Rotation paths and how fast each direction turns (degrees per step)
Each turn is a multiple of 5 degrees from 10 to 175, or 0.
Each row of a path follows its step; steps can be skipped.
path 1
step 0: [  2  15   2   7 -19   9  17   7   3 -11  11   4  16   6   3   1  -9 -15
   0   0 -12   4 -11   3   9  12  -8 -22  12   0  -7 -15  24   5  10]
step 1: [-20  17  -7   3   4  -6 -10  -2  30   3   4 -12   3  -5   3   2 -16  13
   9   4  -8  13   0   2  28  -1   2 -10  -4  -4 -15  -6  13  -4   9]
step 2: [  0   3   5  -3  -4  -3   8   1   2 -20   4 -13   6  -4  -5  -7   0 -10
 -13  -1 -21  14  10 -13  23  10   4 -12  12   6 -12  -6  20  12 -21]
step 3: [  5  11   4  -1  -3 -13 -19   4  13  -3  -2  -9   3 -23   5   1 -29  -8
  -6  16 -16  -2 -14  -9  11  20  -2 -10 -10   7  -3  -8  -2   1   8]
step 5: [ 10   3  -9   0 -15  -2  -8  -4   3  -7  11 -16  -2   3  -1   8 -26  -9
  -5  -1  -6  18   1 -22  -6  22   8   5   4  23   7  -8  -1  10  14]
step 6: [ -3  -3   0  -7   0 -13 -10  -5  24  -6  15   0  -8  -3 -23  -1   2 -13
  -2  -6  -1  21 -18   5  -4   8 -16 -13   1   7  16  -9  14 -14   8]
step 9: [ -8  12 -17 -19  -4  10   7  -5  20   2  10   5  23  -8  -3   6  -3  10
  16   0  -6   7  -9  -9  17   4  -6  -5   4  -1 -13 -11  14 -12  16]
step 10: [ -9   4   1   7  -9   4   2  -6 -12  -8  10 -11  -3  16   7  -9 -14  -3
   8   4 -18  25   9  -1  29   4   5 -21   7  -1  -5 -11  20  -4  -3]
step 11: [  4  20  -2   3   2  -7   4   4  22  -4   0  -7  16 -25  -4 -11 -12   6
  -7   1 -10  11   2  -8  14  27  -7 -10   2 -17  -5 -13   6   3   4]
step 12: [ -7 -12   3 -10  -7  -9  -9  -2   8 -17   3  -8  -6 -17   5   1  -8   3
   1  16 -25   4   2 -13  24 -15  -2 -23  10   9  -1 -11   6  -4  -4]
[ 4 -2  1 -2 -1 -1 -1  2 -6 -2 -1 -2  0 -6  3 -6  0  3  1  6 -3  3  5 -4
  4  7 -3  5 -6 -1  0 -3 -3 -8 -4] : 45
[ 1  8  2  4 -5 -2 -4  2 -7  1 -1 -2 -2  4  4 -5 -3 -8  0  5  1  1 -5  2
 -3  4 -4  3  5 -3  0 -3 -1  6  2] : 140
[  5   1   1   9   3  -2   3   1  -1  -1  -1   2   1   0   0   4  -8  -3
  -3  -4   0   0  -2   6  -1   5   4  -5 -10  -2   4  -2  -1  -3   3] : 140
[ 3  9 -4  3  1  4  0  5  2  1 -1 -7 -4 -4  2  0 -3  4 -4  0 -4 -6  1  4
  1 -5 -1 -1  2  5  2 -5  1  0 -9] : 35
[ 1  3  7 -1  5  1  2 -6 -3 -2  6 -2  3 -2  1  1  3  2 -6  8 -2 -7 -7 -4
 -2 -3  6 -1  1 -2  1 -1 -3 -2  2] : 80
[-9  0 -4  0 -2 -3  0  2 -3 -1  5  3 -6  0  0  2 -2 -3  5  3  6 -1 -4  1
  6 -9  3  1 -6 -3 -2 -5 -1 -4 -2] : 125
[ 0 -1 -4 -6 -2  2  4  7 -4 -4 -6  2  0  3  1 10 -1  2  1  6 -6 -4 -3  2
  1  1 -4  1  0  1  1  3 -3  0  6] : 80
path 2
step 0: [ 10   3 -10  17  11  -2   5  17   5   5   1   7 -13   0   8   6  12 -18
  -1   5   4 -12  -9  24   7   6   2  -7   1  17  -7   1   1 -37 -18]
step 1: [-10 -13  -1  -9   5  -3   7   8  -5  12   6  16  -7  27  -8  -7 -12   9
  -7  13 -13 -12   4  15  -4  25  -2 -10   1 -20 -10   7 -18 -12  16]
step 2: [ -4  -8 -19   5  15  -4  -2  11  18  -4   6   4  11  11 -24 -10 -10  -3
   9 -28 -19  -4   6 -17 -11 -11 -11  15 -16 -12  -5   2 -13   3  -5]
step 4: [ 15  -6  10   5 -13  -5  -6  -4  13   7 -14 -16 -15   1   7   7  -1   3
   2 -13  35  12   1  -7 -15  14   4   7   5  -5 -24   6  16  15   3]
step 5: [ -3   1 -12   0  -2  16   2  -6  14  14   8 -13 -32  -5  24  12  -5  12
  -8   2 -10  -3  -9  -2   6  -3 -18 -12  -7  11   7  11  28   0  -3]
step 6: [-14 -19  -2   5   6  20   5   2 -13 -26  21 -10  -3  -8   1  29  -3  19
   4   5  -3   4  -3   6   9  10  -6  -4  23   0  -2   5 -14  -6  -1]
step 7: [-21  -4 -15   6  32 -11  -8  -3 -16 -17 -21  -1   2  12  -1   2   0 -22
   2   6 -15   0   1  -9   6  -7  12  -9  14   1  -8  12   1   8  -8]
step 9: [  5 -10  -4 -11  -6  -7 -25   5  -8  25  -6  -4   8   7   0 -22   5  15
  -1 -12  -6   0 -19  16  -9  22  13  10  -7 -13 -13   5  -1 -18   3]
step 10: [-16   1  -3   8  -8  11  14  10  14  15  -4  -3   2  15 -21  -7 -11   3
  -3 -27 -11  22   4  -2   6   9 -15  17 -13   6  10  -1  15  -5  19]
step 11: [ 21  18  -5  17  -5  12  18   5  -4  -4  14  -8  -2   4  -6  17   4   6
   3 -17  -6  -3  15  12 -23 -17  11  12  21  -5   5   9  13 -10  -1]
[-4  8 -1 -2  3 -1 -1  7 -3 -2  2 -7  7  4  1 -1 -2 -2  2  5  0 -4  0 -3
 -2  4  0 -1 -9 -2 -6 -3 -4 -2  0] : 55
[ 2 -9  3 -4 -2 -2  4  2 -6  1  1  0  6  0 -1  2 -1  7  6  5  4  3  3  2
 -3  1  8 -5 -1 -4  0  4  3 -2 -2] : 135
[ -7   1  -6  -7  -2   3   1   3  -1   2   3   3   1  -1   3   3 -11   0
  -1  -6   2   0  -3   1   2   1  -2   4   1  -4   7   6  -4  -2   0] : 85
[ 2 -3 -4  1  4 -3  0 -5  3  3  0 -3  4  5 -6  1 -2 -5  1 -2  5 -1 -6 -9
  5  3  2 -6  2 -5  3 -1  5  1  5] : 135
[-1  6 -1  5 -1 -9  4 -5 -3 -7 -3  0 -3  0 -1  0 -8  4  9  0 -2  2 -1 -1
  3  0  3  5  2  0  1 -5  2 -4 -2] : 90
[-10   5   0   2  -2   2  -2  -1   4  -4   2  -2  -3 -10  -1   3   4   5
  -1   4   5  -4   0  -4   2  -1   2  -3   2  -4  -2   5   6   4  -1] : 45
